In the data rows, zero lies at 7.5, halfway between 7 and 8.
Here are some numbered points:
"11 5 7 6 7 7 10 5 6 9 8 4 8 3 6 6 9 10 7 11 6 7 2 11" 0
"6 8 6 11 5 11 0 11 7 5 5 12 9 1 2 9 7 5 11 8 3 3 4 4" 1
"5 6 9 12 9 3 5 5 10 6 4 5 1 7 10 7 8 5 12 8 6 5 3 4" 2
"7 7 4 8 6 8 7 11 0 3 5 5 13 7 5 6 4 6 12 7 11 3 11 13" 3
"8 15 11 6 9 15 11 9 6 7 9 10 11 11 0 10 4 8 10 11 1 5 6 2" 4
"6 14 14 7 9 14 13 5 9 7 8 7 12 5 2 13 8 9 4 11 9 8 5 4" 5
"10 11 8 15 12 3 7 7 6 8 6 7 3 13 9 9 9 5 11 8 2 10 7 6" 6
"8 6 0 11 5 10 9 13 5 5 7 7 5 7 12 10 9 5 11 7 9 5 9 3" 7
"7 10 10 8 7 5 11 7 15 9 12 9 7 6 5 1 7 11 3 12 6 12 9 11" 8
"9 6 7 7 8 8 8 5 5 7 7 3 8 2 5 6 9 9 9 12 6 8 3 10" 9
"9 6 4 11 4 8 3 12 5 11 10 10 5 5 3 9 4 15 12 12 6 4 7 14" 10
"11 8 7 4 2 2 5 9 4 13 8 9 8 4 7 8 3 10 9 2 12 4 9 3" 11
"6 5 9 7 13 12 12 6 10 7 7 8 4 8 11 9 11 5 10 8 6 8 5 3" 12
"8 11 8 2 8 9 14 7 7 10 8 7 9 8 6 9 7 9 2 5 9 6 7 5" 13
"3 10 10 9 12 15 12 9 10 8 10 5 5 5 10 13 10 11 8 8 10 5 9 0" 14
"10 7 11 15 9 5 6 5 12 11 11 12 6 4 8 3 11 6 5 6 5 14 9 6" 15
"10 9 2 6 12 10 9 5 7 9 6 9 8 10 6 8 12 6 8 8 2 11 6 11" 16
"13 12 10 8 5 9 3 9 10 5 9 14 8 4 0 7 10 7 8 10 6 10 4 11" 17
"9 8 4 3 8 11 13 5 5 10 6 7 10 7 9 12 8 8 11 9 8 4 8 7" 18
"0 6 2 10 5 4 1 8 5 11 7 7 12 11 9 5 0 7 2 7 1 4 5 2" 19
"11 6 5 4 4 4 2 7 7 10 8 10 5 3 6 7 9 10 8 6 8 10 5 8" 20
"12 5 9 10 9 11 9 1 3 12 9 3 5 3 11 11 12 10 7 6 11 7 9 9" 21
"2 12 14 3 8 11 8 11 12 1 5 6 11 4 8 13 7 7 8 8 12 6 11 10" 22
"6 6 5 0 10 7 11 4 4 12 5 5 9 4 13 12 12 6 6 5 9 8 12 9" 23
"6 8 5 9 9 4 6 7 13 7 6 8 1 10 8 2 6 5 14 8 2 5 4 4" 24
"11 1 6 11 12 4 15 12 5 8 3 1 8 5 7 12 11 13 8 4 8 3 2 3" 25
"9 8 4 3 3 7 6 11 7 11 11 13 8 9 10 5 4 8 8 4 13 7 15 10" 26
"2 11 11 7 11 15 12 8 11 7 9 6 6 4 9 12 10 9 7 6 11 6 9 2" 27
"10 5 10 6 5 10 15 5 8 8 4 6 11 3 8 10 3 7 10 12 10 1 2 5" 28
"6 8 2 12 12 3 9 6 8 8 8 6 2 8 6 5 15 12 12 8 9 13 14 7" 29
"5 11 9 3 12 12 11 6 7 8 9 7 8 12 11 10 9 5 8 6 7 10 13 4" 30
"8 12 6 7 10 13 12 10 4 5 10 7 8 9 11 12 12 4 9 8 10 12 15 3" 31
"5 2 7 7 1 8 4 8 7 0 3 7 13 5 6 6 1 2 11 12 10 4 3 9" 32
"9 6 9 2 6 3 6 5 11 11 11 7 8 10 9 0 6 9 1 3 5 8 5 12" 33
"8 13 10 10 10 7 8 10 8 1 2 6 7 9 5 13 11 3 6 2 3 6 5 0" 34
"15 8 9 7 7 2 13 5 5 14 12 6 5 10 12 3 4 9 4 0 15 7 8 15" 35
"8 3 3 10 8 6 3 12 8 4 5 12 7 9 9 9 14 6 12 2 7 12 14 6" 36
"13 9 13 13 6 3 8 4 9 8 7 7 4 5 4 6 8 6 12 0 7 6 6 0" 37
"12 10 10 8 7 11 8 7 11 5 11 10 7 1 4 3 14 7 8 8 12 10 5 12" 38
"7 12 10 7 4 8 0 4 12 7 10 13 10 9 1 6 9 9 3 11 3 11 9 12" 39
"4 11 13 9 11 3 8 4 6 6 7 9 10 7 5 1 6 0 6 9 9 11 7 9" 40
"10 9 11 3 6 6 5 0 7 7 9 11 9 10 6 0 8 0 5 6 8 14 7 10" 41
"6 10 12 8 12 9 11 11 7 1 7 6 7 12 9 11 12 5 8 5 8 10 12 8" 42
"5 8 8 4 13 8 9 3 7 10 3 10 9 12 9 10 8 1 5 8 4 7 3 4" 43
"13 6 1 6 9 8 15 6 8 14 10 11 5 8 11 9 12 8 4 8 10 12 6 5" 44
"15 7 11 7 7 2 12 6 4 13 12 7 5 10 11 3 4 8 4 1 15 8 9 15" 45
"6 8 15 9 12 10 11 9 8 1 6 5 8 12 8 11 11 7 9 5 10 11 13 9" 46
"6 6 5 8 5 8 6 12 0 1 5 5 13 7 6 6 4 6 12 7 11 3 12 14" 47
"9 6 5 9 12 8 7 4 0 12 6 13 6 9 5 8 12 3 8 12 8 9 1 6" 48
"11 4 8 5 5 3 7 3 6 4 4 9 10 9 2 2 8 5 8 11 12 9 1 15" 49
"9 6 6 5 10 11 8 9 2 3 6 5 9 4 7 4 10 0 13 8 4 10 6 2" 50
"6 14 13 10 12 7 4 3 11 7 10 8 5 13 11 4 7 2 11 8 2 15 10 9" 51
"0 6 1 7 13 15 7 11 7 9 8 13 8 7 9 9 12 6 9 13 8 10 10 3" 52
"5 5 8 6 4 6 0 11 8 9 10 11 9 3 3 4 6 11 7 10 6 6 8 10" 53
"6 8 6 8 6 8 9 0 11 12 8 10 7 8 8 9 8 13 5 11 13 8 6 10" 54
"12 9 4 1 4 3 1 8 10 8 8 13 7 7 4 4 9 5 5 5 4 13 6 8" 55
"6 8 9 10 0 7 1 10 7 10 11 9 3 3 1 9 0 15 11 8 8 4 8 5" 56
New points follow, each followed by the numbers of its three nearest points above, smallest number first.
"12 12 9 14 5 3 6 5 5 8 9 7 5 15 12 8 4 5 6 11 3 10 8 12" 6 16 51
"6 5 5 1 10 8 11 4 4 12 6 5 10 5 14 11 10 7 6 5 10 8 12 9" 18 23 30
"4 9 5 7 12 5 6 7 11 4 7 10 4 15 9 2 11 4 10 8 6 11 7 5" 6 24 51
"4 9 6 1 11 8 8 2 8 9 2 11 9 11 9 10 9 0 4 8 4 7 2 4" 12 16 43
"7 8 5 5 7 11 11 6 7 9 5 6 11 6 8 11 7 8 8 8 6 3 6 7" 13 18 28
"7 9 5 10 13 7 14 9 10 11 9 6 3 11 10 3 6 10 15 7 6 7 12 15" 6 16 29
"5 6 8 12 8 4 2 6 10 4 4 7 2 8 9 6 7 4 12 9 6 7 2 6" 2 6 24
"6 11 7 2 5 3 9 2 7 9 7 4 8 5 8 6 11 8 6 8 6 4 15 11" 13 18 23
"7 12 14 8 9 14 11 5 8 6 7 7 11 4 2 13 9 9 6 10 7 8 7 5" 4 5 27
"9 5 6 5 10 11 6 9 2 3 7 5 8 5 7 2 9 0 14 8 2 10 5 2" 9 12 50
"12 10 8 8 9 9 11 7 7 12 10 6 7 7 6 8 8 11 2 0 5 5 4 4" 0 13 37
"8 13 12 4 4 7 0 6 12 6 11 13 10 8 2 7 8 9 4 10 1 12 10 12" 17 39 55
"10 5 2 10 7 7 0 9 8 14 11 14 4 6 6 7 12 12 2 7 3 10 7 7" 20 53 55
"8 12 7 6 11 12 5 6 3 6 8 9 4 8 2 3 10 1 14 7 5 9 6 5" 16 48 50
"7 15 14 8 10 14 14 5 8 7 8 7 11 5 1 13 8 9 5 11 7 9 8 4" 4 5 27
"7 15 12 5 10 15 12 8 7 5 8 10 12 12 0 7 4 6 10 11 1 6 8 1" 4 5 30
"7 1 5 13 5 9 9 7 6 5 5 6 7 8 12 14 9 8 10 9 12 5 8 4" 7 12 18
"7 8 0 9 9 7 8 9 7 6 5 9 6 10 11 11 13 3 6 5 4 9 8 0" 7 12 36
"11 8 10 4 8 6 4 0 7 5 8 10 9 10 4 0 11 0 7 4 6 13 6 13" 40 41 49
"12 11 2 6 9 10 12 6 7 10 12 8 7 4 11 8 15 7 2 4 10 15 11 5" 13 31 44
"10 5 12 7 2 6 0 9 10 9 10 11 10 3 5 5 7 9 5 8 4 4 8 11" 20 39 53
"6 7 2 9 9 9 7 12 4 6 8 1 4 11 12 12 9 12 9 4 7 5 12 4" 7 14 31
"11 0 5 11 11 4 13 12 4 8 4 0 7 3 5 11 11 15 6 5 6 5 2 2" 0 9 25
"13 10 12 9 7 10 10 8 12 6 11 10 5 2 4 3 13 8 8 6 11 8 7 10" 8 17 38
"10 9 10 4 7 7 4 1 8 6 8 11 9 10 4 1 9 1 6 6 7 12 5 11" 40 41 55
"6 14 12 10 13 7 5 3 10 7 9 8 4 13 10 3 8 1 11 8 1 15 10 8" 6 40 51
"10 7 7 11 6 5 8 9 13 10 13 10 9 6 8 0 10 9 3 10 5 12 11 12" 8 15 33
"0 5 9 8 6 9 6 12 12 4 6 5 10 6 7 11 5 15 6 8 11 4 9 9" 22 27 53
"8 15 9 6 9 14 12 9 8 7 9 10 11 11 0 8 4 8 9 11 2 7 7 2" 4 5 13
"9 10 7 9 6 9 0 9 2 6 6 10 7 7 3 12 8 6 8 6 3 8 6 7" 1 17 20
"10 0 1 11 5 8 3 12 6 9 8 13 7 4 4 4 6 10 12 12 8 6 1 12" 10 20 53
"13 13 7 7 10 5 12 7 6 11 8 6 6 7 4 8 9 11 4 2 7 5 6 11" 0 13 16
"6 8 11 6 10 14 11 4 5 9 10 6 7 11 12 12 7 10 7 8 10 8 13 5" 14 27 30
"10 9 8 3 0 3 4 9 6 11 8 9 7 3 6 8 3 9 8 3 12 4 9 5" 11 20 26
"7 8 13 7 3 9 7 1 9 8 13 5 5 4 5 5 4 13 8 10 14 8 6 7" 0 9 54
"1 9 3 2 12 8 5 14 9 8 3 10 12 9 4 9 7 6 6 8 2 7 8 12" 16 43 53
"12 10 8 15 6 5 8 6 9 12 13 9 4 10 9 4 5 10 5 7 4 13 7 8" 6 8 15
"7 7 6 10 9 4 7 7 13 6 6 7 1 9 9 3 7 6 13 8 3 7 3 5" 2 6 24
"7 5 5 5 2 6 9 8 7 6 5 7 12 11 11 10 3 7 3 5 10 5 9 5" 11 13 18
"8 12 7 2 4 2 8 2 7 9 8 4 8 4 9 6 11 8 4 7 7 4 14 12" 0 13 23
"4 4 7 5 4 8 0 12 9 9 9 10 11 4 3 4 4 11 7 10 4 5 7 11" 10 20 53
"10 6 7 4 11 11 8 8 1 3 6 5 9 5 6 3 11 0 13 7 3 11 5 2" 9 12 50
"10 6 7 9 6 4 7 2 6 6 6 11 10 8 3 2 10 5 8 12 13 9 2 14" 0 9 49
"7 6 4 6 11 11 10 5 4 8 4 8 10 4 10 10 11 3 11 8 8 7 8 7" 12 18 23
"13 5 0 9 4 3 4 12 4 12 8 11 7 8 3 5 5 11 10 10 4 5 2 12" 10 20 53
"4 5 4 2 8 9 6 10 5 11 9 12 12 8 12 7 7 4 5 5 10 11 13 7" 23 26 30
"4 3 7 9 5 8 4 5 5 2 3 8 13 6 7 8 6 2 8 8 10 6 5 5" 1 3 32
"8 2 3 10 8 7 2 11 8 5 6 12 8 9 9 9 12 8 12 4 8 12 12 7" 7 20 36
"0 7 2 7 15 13 8 11 9 8 6 12 8 6 7 8 13 6 9 9 9 10 9 7" 12 16 52
"10 5 13 8 2 6 1 8 8 9 9 10 11 3 5 5 6 7 4 7 2 4 9 11" 20 39 53
"4 2 5 8 4 8 4 6 4 3 3 8 13 6 8 7 5 2 8 7 10 4 5 5" 3 32 47
"10 7 12 5 5 9 15 4 9 7 4 6 11 4 8 11 4 7 10 11 10 2 3 6" 0 18 28
"10 11 8 8 12 4 12 8 11 8 11 3 9 5 8 0 7 8 6 6 3 15 8 12" 8 15 33
"5 14 10 11 14 7 5 2 10 7 9 8 5 13 9 2 8 1 13 9 1 15 10 9" 6 40 51
"7 2 4 6 8 4 12 10 6 11 5 5 8 14 13 11 4 10 1 5 9 4 6 6" 13 18 25
"13 4 0 8 4 5 3 13 5 11 8 12 7 8 3 6 5 11 9 10 3 6 4 11" 10 20 53
"5 2 7 7 10 13 9 1 11 8 5 6 7 4 11 11 10 7 10 11 7 9 3 7" 0 9 12
"7 1 5 12 5 9 9 7 6 6 5 6 7 8 12 14 8 9 10 10 12 5 9 4" 7 12 18
"5 8 10 0 6 7 5 8 5 9 6 7 14 8 8 11 2 8 4 6 9 5 8 9" 11 13 18
"3 8 6 9 11 5 4 7 13 5 7 10 1 15 7 3 10 6 9 9 5 10 7 5" 2 6 24
"2 3 4 10 10 13 11 7 11 8 4 7 6 7 7 13 7 11 10 14 4 4 2 4" 12 14 18
"10 12 12 7 4 5 2 0 4 8 9 10 6 7 4 4 9 3 4 6 9 9 8 7" 20 40 41
"3 12 2 7 6 8 3 12 8 5 6 10 7 12 7 10 6 6 8 6 3 6 10 4" 1 7 34
"7 5 6 5 5 6 10 7 6 8 6 6 11 13 12 10 3 8 3 6 9 6 8 4" 13 18 30
"10 6 3 11 4 9 3 12 5 13 11 10 4 5 4 9 5 15 13 11 7 4 7 12" 10 53 56
"9 7 13 5 7 10 15 4 9 7 4 5 11 4 7 11 5 8 10 12 12 3 2 5" 5 18 28
"7 5 11 11 7 3 7 5 7 8 5 6 13 8 12 8 3 4 5 2 9 11 13 5" 30 40 46
"5 5 3 9 5 10 2 12 2 7 8 10 7 8 11 8 5 3 8 6 9 5 9 6" 3 7 26
"10 4 13 7 2 5 1 10 8 9 10 10 11 4 4 3 7 8 5 8 4 5 8 13" 20 39 53
"10 6 6 4 10 9 8 8 3 3 7 6 10 5 8 3 11 0 13 6 5 12 8 2" 12 31 50
"8 9 5 6 9 11 13 6 6 10 6 7 10 7 8 11 8 8 9 9 7 5 7 6" 12 13 18
